(in the rows, 128 means zero)
Rotation paths and how fast each direction turns (degrees per step)
Each turn is a multiple of 5 degrees from 10 to 175, or 0.
Each row of a path follows its step; steps can be skipped.
Path 1:
step 0: [135 120 128 122 129 116 120 129 125 119 121 140 128 121 138 127 126 135
 128 120 134 128 128 136 137 126 129 123 140 136 123 134 128 137 115 133
 125 126 133 119 126 125 131 123 105 129 140 123 125 136 134 116 109 139
 124 145 146]
step 1: [121 143 128 121 128 127 110 130 118 122 135 139 124 141 141 137 122 121
 141 117 133 128 122 138 119 135 123 110 130 131 121 125 119 125 136 125
 128 128 131 132 123 124 120 116 134 125 141 118 124 138 115 133 123 142
 118 129 126]
step 4: [118 120 135 124 137 121 120 132 138 115 129 133 112 133 152 132 126 133
 135 130 144 123 123 115 135 126 125 129 125 121 129 129 114 123 136 128
 130 107 127 132 118 120 129 138 118 124 134 126 130 139 127 132 120 136
 130 133 139]
step 8: [119 122 153 133 145 123 114 135 117 125 129 142 119 129 137 122 129 126
 121 131 134 127 134 136 126 132 126 138 134 136 121 140 122 120 122 135
 122 127 137 134 126 135 126 119 120 126 135 136 127 132 125 129 109 131
 126 147 128]
step 13: [130 148 128 126 126 127 136 132 128 115 127 146 131 126 144 140 126 122
 125 126 139 144 129 137 127 129 144 134 123 137 124 143 134 134 120 124
 145 120 134 133 127 129 123 128 115 127 130 123 122 131 119 113 121 127
 119 127 129]
step 14: [125 134 137 129 132 130 122 128 115 124 121 127 136 138 138 135 149 117
 133 124 139 137 123 129 125 133 126 131 117 135 120 125 119 115 125 124
 112 119 128 112 124 138 134 125 120 130 134 135 130 124 114 134 112 140
 121 127 136]
step 18: [126 148 135 134 138 126 131 124 124 127 125 136 114 137 138 124 145 136
 133 123 124 143 114 122 134 120 126 119 131 134 120 129 133 125 138 126
 125 125 134 117 130 131 141 125 124 111 144 137 122 136 123 120 136 131
 123 142 130]
step 20: [115 138 133 122 132 122 132 130 118 122 138 141 129 131 135 132 123 120
 146 134 146 125 115 123 118 119 133 120 122 140 133 136 132 121 135 134
 125 119 136 126 138 141 135 127 122 136 127 120 134 127 127 133 126 149
 132 133 138]
Directions:
[127 128 128 127 129 133 135 130 130 128 130 124 129 127 128 127 132 128
 131 129 128 132 129 126 128 127 129 125 129 132 129 129 130 124 127 129
 123 129 130 131 128 127 127 128 128 131 128 127 130 127 128 123 129 130
 129 129 125] => 10
[126 128 128 130 131 130 127 130 130 126 127 126 129 123 128 130 130 127
 126 134 126 130 124 127 124 128 126 131 124 128 128 129 127 129 130 125
 127 125 127 129 130 128 130 128 122 124 127 127 130 128 130 129 124 129
 127 128 127] => 70
[129 127 127 125 125 130 128 129 127 128 132 130 125 128 127 127 130 128
 128 130 130 130 126 130 125 130 129 127 129 129 127 129 131 128 125 130
 133 126 123 124 129 131 133 130 126 131 126 127 131 127 126 127 129 126
 128 124 125] => 100
[130 127 128 128 127 129 130 128 126 131 129 128 128 130 127 127 126 128
 127 127 127 125 128 132 127 130 126 132 127 133 126 132 126 128 128 124
 124 129 131 126 126 132 128 130 124 131 126 130 131 128 132 130 129 131
 130 128 129] => 125
[132 131 126 127 130 128 128 129 127 127 129 127 128 127 130 131 130 130
 122 125 128 130 129 128 128 128 128 132 124 128 126 127 134 125 128 128
 128 130 127 125 128 126 126 127 129 132 128 127 124 124 128 130 127 129
 128 129 129] => 20
[127 132 125 130 125 129 124 127 131 129 128 128 128 131 128 127 131 125
 125 127 129 133 125 132 131 130 130 128 130 129 130 125 128 125 126 125
 126 127 131 127 131 127 126 128 128 125 127 129 129 128 129 129 131 127
 124 123 128] => 90
[125 128 128 126 133 127 130 131 131 131 130 130 129 129 131 128 126 136
 128 127 131 129 131 131 128 127 128 132 132 129 132 127 127 129 127 127
 130 128 130 126 129 127 128 127 127 127 126 127 129 129 129 127 124 127
 127 127 128] => 85
